[148 112 106 146 146] gives 148, 146

[[140 144 115 115]
 [145 150 110 110]
 [114 110 143 143]] gives 140, 143

[[151 147 113 109 145 143]
 [150 149 111 105 147 148]
 [149 147 114 106 145 144]] gives 151, 144

[[138 140 137 137 134]
 [118 117 117 115 130]
 [113 112 123 127 103]] gives 138, 103

[153 147 111 107] gives 153, 107

[119 125 134 152] gives 119, 152

[118 136 153 127] gives 118, 127

[127 143  99 148] gives 127, 148

[114 149 147 113 107] gives 114, 107

[133 133 156 113 100] gives 133, 100
---
[130 103 106 144 152 129] ans = 152, 144

[138 118 135 107] ans = 138, 135

[120 101 116 125] ans = 125, 120

[135 127 134 151] ans = 151, 135

[137 151 145 119 117 127 127] ans = 151, 145

[[107 135 127 117 141]
 [135 144 105 158 121]] ans = 158, 144

[[121 141 131 148]
 [140 132 144 136]
 [140 105 150 116]] ans = 150, 148

[[143 107 139 148]
 [142 133 107 129]
 [129 125 131 130]] ans = 148, 143
---
Q: (153, 113, 122, 131, 126, 129, 122)
A: 153, 122
Q: (137, 111, 101, 134, 128, 153)
A: 137, 153
Q: (151, 140, 138, 132)
A: 151, 132
Q: ((142, 107, 111, 143), (113, 153, 149, 111), (141, 109, 111, 142))
A: 142, 142
Q: (133, 124, 136, 121, 134, 138, 105)
A: 133, 105
Q: ((136, 121, 106, 143, 118, 132, 135), (116, 129, 125, 128, 125, 132, 131))
A: 136, 131
Q: ((122, 134, 125, 155), (123, 124, 117, 101))
A: 122, 101
Q: (155, 120, 137, 138)
A: 155, 138
---
[[144 102 106 145 151 110 110]
 [143 106 109 145 149 111 111]
 [144 103 108 146 152 109 108]] result: 144

[[126 134 125 125 121]
 [121 133 121 149 128]
 [131 139 134 113 113]] result: 131

[[114 152 146 111 107 146]
 [114 149 146 115 109 144]
 [141 106 110 141 146 111]] result: 141

[[113 136 117 104 148]
 [114 136 117 105 148]
 [145 126 143 153 115]] result: 145

[[123 127 105 112 117]
 [123 131 118 109 124]
 [123 123 112 110 124]] result: 123

[[122 144 128 118 139]
 [135 127 146 120 136]
 [117 151 134 120 129]] result: 117

[[131 136 150 115]
 [117 118 137 119]
 [136 149 127 131]] result: 136

[[119 115 129 124 117 130]
 [106 104 117 115 128 127]
 [132 134 141 143 116 123]] result: 132

[[137 130 118 122]
 [139 128 141 149]
 [125 104 157 127]] result: 125
---
Input:
[[122 131 136 151]
 [142 149 141 113]
 [122 146 137 123]]
Output: 141

Input:
[[157 136 154 109 148 146]
 [110 122 131 145  98 147]]
Output: 154

Input:
[[143 125 135 127 150 124 137]
 [111 126 144 122 125 126 129]]
Output: 135

Input:
[[106 114 146 141 125]
 [129 114 111 118 118]
 [127 112 120 115 130]]
Output: 111

Input:
[[126 119 131 114 125 127 122]
 [101 124 115 128 124 137 119]]
Output: 131

Input:
[[137 135 155 140 127 140 136]
 [142 128 135 129 144 148 140]]
Output: 155

Input:
[[155 107 130 152]
 [136 118 151 121]]
Output: 130

Input:
[[119 107 137 138 127 136 143]
 [124 117 136 105 131 124 133]]
Output: 137

Input:
[[118 102 128 143]
 [121 118 135 113]]
Output: 128
---
[[132 125 106 138]
 [132 125 119 131]] value 138, 132

[152 122 133 124] value 124, 152

[[130 124 122 127 126]
 [128 103 128 128 128]
 [135 127 112 130 129]] value 126, 135

[158 101  99 101 152 151] value 151, 158

[[129 126 127 115 132 124]
 [141 104 120 127 145 112]] value 124, 141

[103 157 138 106 150] value 150, 103

[148 106 148 148 150 108] value 108, 148

[[131 126 114 125 126]
 [129 130 144 128 132]
 [126 132 155 131 133]] value 126, 126

[[137 118 141 152]
 [126 122 111 138]
 [131 121 125 134]] value 152, 131
---
[143 152 127 133 138 131 125] => 143
[132 137 134 157 100 155 116] => 132
[151  99 153 151] => 151
[142 115 132 126 141 132 149] => 142
[128 127  99 119 124 128] => 128
[133 102 132 105] => 133
---
[128 134 116 129 142 147 151] → 151
[158 142 123 137] → 137
[107 146 102 126 128 156 131] → 131
[134 119 138 150 138 125 115] → 115
[102 140 142 135] → 135
[151 133 134 153] → 153
---
[[156 125 157 130]
 [106 134 107 118]
 [133 113 136 131]] value 133

[116 103 125 139 117] value 116

[[114 149 113 115 111]
 [117 143 109 109 104]
 [112 142 109 112 108]] value 112

[102 123 107 110] value 102

[[109 150 109 108 106 148 149]
 [112 148 111 111 108 145 146]] value 112

[[133 122 137 118 139 101 147]
 [135 135 128 113 152 124 135]] value 135

[123 134 136 123 141  99] value 123

[[119 114 116 115 116]
 [134 136 135 136 136]
 [143 150 147 150 149]] value 143
